Named moves (each a turn or a mirror), then the moves between two rows, first move first; the first pair answered:
move kat:
[-0.15 -0.24 -0.14 -0.29  0.92 -1.00  2.41  0.07 -1.18 -1.99  0.55  1.59
  1.33  0.87  0.52] |-> [-0.13  0.09  0.21 -0.22  0.80 -0.96  2.72 -0.01 -0.79 -1.98  0.63  1.61
  1.30  1.41  0.76]
[ 2.60 -4.04 -0.25  1.48  0.94  1.48  0.91  2.23 -0.57 -0.60 -3.00  3.59
 -1.86 -0.01  0.08] |-> [ 2.80 -4.45 -0.82  2.40  1.26  0.17  0.95  1.61  0.06 -0.50 -3.14  2.62
 -0.88 -0.22 -0.73]
[-0.54 -3.80  1.17 -0.28  1.16  5.00  7.36  2.94 -1.32 -2.28  2.19  0.44
  1.04 -1.97  3.70] |-> [ 0.18 -5.34 -0.58  3.03  2.30  0.29  7.25  2.27 -0.43 -1.78  0.81 -2.49
  4.47 -2.20  1.68]
[-1.37 -0.01 -0.13  0.53 -0.86 -1.93 -0.31 -1.15 -0.11  3.21 -0.27  1.37
 -0.27  0.06 -0.09] |-> [-1.29  0.63  0.50 -0.55 -1.09 -0.96 -0.54 -1.12  0.29  3.12 -0.52  2.32
 -1.51  0.18  0.61]
move bunog:
[-0.21 -1.63  1.24  0.50  0.35  1.53  3.99  1.93 -0.12  1.05  0.96  0.12
 -0.57 -1.68  2.46] |-> [-1.06 -1.25  0.00  1.77 -0.84  1.16  3.20  0.13  0.49  4.46  0.89  0.02
  0.32 -0.60  1.34]
[ 1.00  1.89 -0.03 -2.55  0.80  0.27 -1.36 -0.69 -0.43 -1.87 -0.05 -1.37
 -1.91  1.92  0.92] |-> [ 0.82  1.38  0.20 -2.60  0.14 -0.50 -1.05 -0.54  0.60 -1.65  1.36 -2.13
 -0.95  2.44  2.18]
[ 0.05  0.72 -1.21  2.75  0.40 -4.36  3.44 -0.51  0.96  0.40 -0.39 -1.49
  2.74  1.26  0.72] |-> [ 0.31  1.44 -2.07  3.52 -0.41 -4.52  2.38 -1.68  0.57 -0.21 -1.44 -1.07
  2.55  1.37 -0.61]
[-2.06 -0.37  0.52  1.07 -0.26 -2.01 -0.93 -1.54 -1.05  0.47  1.60 -4.03
  0.53 -0.16 -0.29] |-> [-1.38  0.45  0.16  1.13  0.04 -2.32 -1.42 -1.56 -1.65 -0.02  0.56 -2.88
  0.43 -0.16 -1.31]
move Ros:
[ 0.31 -0.57  1.53 -2.38  0.17  0.90  0.82 -0.82 -0.79 -1.49  3.10 -1.91
  0.35  0.21  2.41] |-> [-0.84 -2.54 -0.03  0.65 -1.71 -0.02  1.64 -1.36  0.46  2.60  3.09 -0.18
  1.35  0.40  1.07]
[ 0.71  0.09  0.89 -2.37  0.47  2.05  1.05  1.78  1.76 -0.81  0.76  0.78
 -0.88 -0.87  0.42] |-> [-0.07 -0.71  0.39 -1.62 -0.13  1.80  1.62  1.49  1.38  0.94  1.97  0.24
 -0.63 -0.31  0.51]
[ 1.09 -0.27 -0.82 -0.08  0.87 -2.73 -2.29 -0.72 -0.36 -1.34 -1.37 -2.43
  2.49 -0.54 -0.83] |-> [ 0.23 -0.57 -1.12  0.09  0.50 -3.57 -1.96 -1.04 -0.08 -0.37 -0.98 -3.07
  2.81 -0.36 -0.82]
[ 1.27  0.09  0.57 -1.24  1.43 -0.76 -0.34 -0.16 -0.39 -2.98 -0.30 -1.74
 -0.16 -0.50  0.57] |-> [-0.27 -0.28  0.35 -1.06  0.09 -1.61  0.15 -0.40  0.28  0.26  1.45 -2.19
  1.49 -0.39  1.65]
Pairs:
(2 to 3 moves a pair)
[ 2.34  0.21 -2.38  2.01 -2.98 -2.28 -3.51 -0.47  0.52 -1.80 -2.90 -0.90
  1.21  1.81 -1.45] |-> [ 2.89  0.48  0.13 -0.85 -2.13  1.37 -2.54  1.42 -0.10 -4.76 -2.49  1.17
 -1.91  0.52  0.72]
bunog, kat
[-1.35 -0.96  0.06  1.14 -1.78 -1.95  0.97 -1.22 -0.12  4.46  1.76 -3.26
  2.69 -0.57  0.71] |-> [ 0.58 -0.66 -0.16  2.89 -1.04  0.01  0.50  0.68 -1.55 -0.78 -3.70  1.68
 -1.07 -1.44 -3.84]
Ros, bunog
[ 1.57 -1.32 -0.36 -3.36 -0.70  1.56  1.53 -0.34 -3.00  2.96  2.01  1.87
 -0.10  2.47  5.35] |-> [ 0.61  0.54 -1.30 -3.25 -1.49  2.58 -0.74 -1.26 -3.75  3.08  1.05  3.93
 -1.16  2.31  3.11]
kat, bunog, kat
[-0.61 -0.43 -1.59  1.83 -0.09 -1.49  0.66  0.19  1.42  2.05  2.29 -2.27
  1.58  1.01  1.70] |-> [-0.94 -0.40 -1.81  3.45 -1.03 -0.88  1.03  0.48  1.03  2.91  0.82  0.35
  0.40  0.70 -0.25]
kat, Ros, kat
[-0.31  1.07 -0.12  1.13 -0.12  2.34 -2.01 -1.13 -1.12 -0.52 -2.20  3.64
 -1.57  0.74 -2.56] |-> [ 1.05 -1.52 -0.89  2.48  1.14 -2.02 -0.05 -0.16 -0.61 -2.51 -2.64 -0.51
  0.84 -0.18 -2.53]
bunog, kat
[-2.36  0.43  1.84 -3.75 -1.09  3.02  0.40 -0.04 -1.02 -1.11  1.28 -0.59
  1.70  0.58  4.44] |-> [-3.76  1.61 -1.49 -0.14 -2.11  0.17 -2.45 -2.64 -1.07  2.13 -0.18 -0.80
  3.83  1.69  0.77]
bunog, bunog, kat
[ 1.61 -1.03  1.72 -1.62  3.28 -2.50  1.29  1.12  0.35 -4.18  0.84 -5.43
  3.08 -0.65  2.48] |-> [-1.52 -0.34  3.04 -3.61 -0.73  3.89  2.44  1.19  1.02  2.35  3.73  1.16
 -0.38 -1.35  4.78]
Ros, kat
[-0.81 -0.77  1.21  0.12 -1.82  3.76  0.58  0.42 -1.32  2.33  0.20  5.51
 -2.09 -1.45  0.18] |-> [ 0.61 -0.31  0.90  0.53 -0.22  3.06  0.11  0.70 -2.02 -0.44 -2.51  5.28
 -3.51 -1.10 -1.20]
kat, bunog, kat
[ 1.36  0.76  0.62 -1.55  0.91  1.43  0.55  0.19  0.81 -4.78 -0.52 -1.19
 -1.67 -0.09  1.82] |-> [-0.64 -1.90 -2.18  3.11 -1.27 -1.73  1.52 -0.73  2.41  1.30 -0.07 -2.24
  2.50 -0.52 -0.37]
kat, Ros, Ros
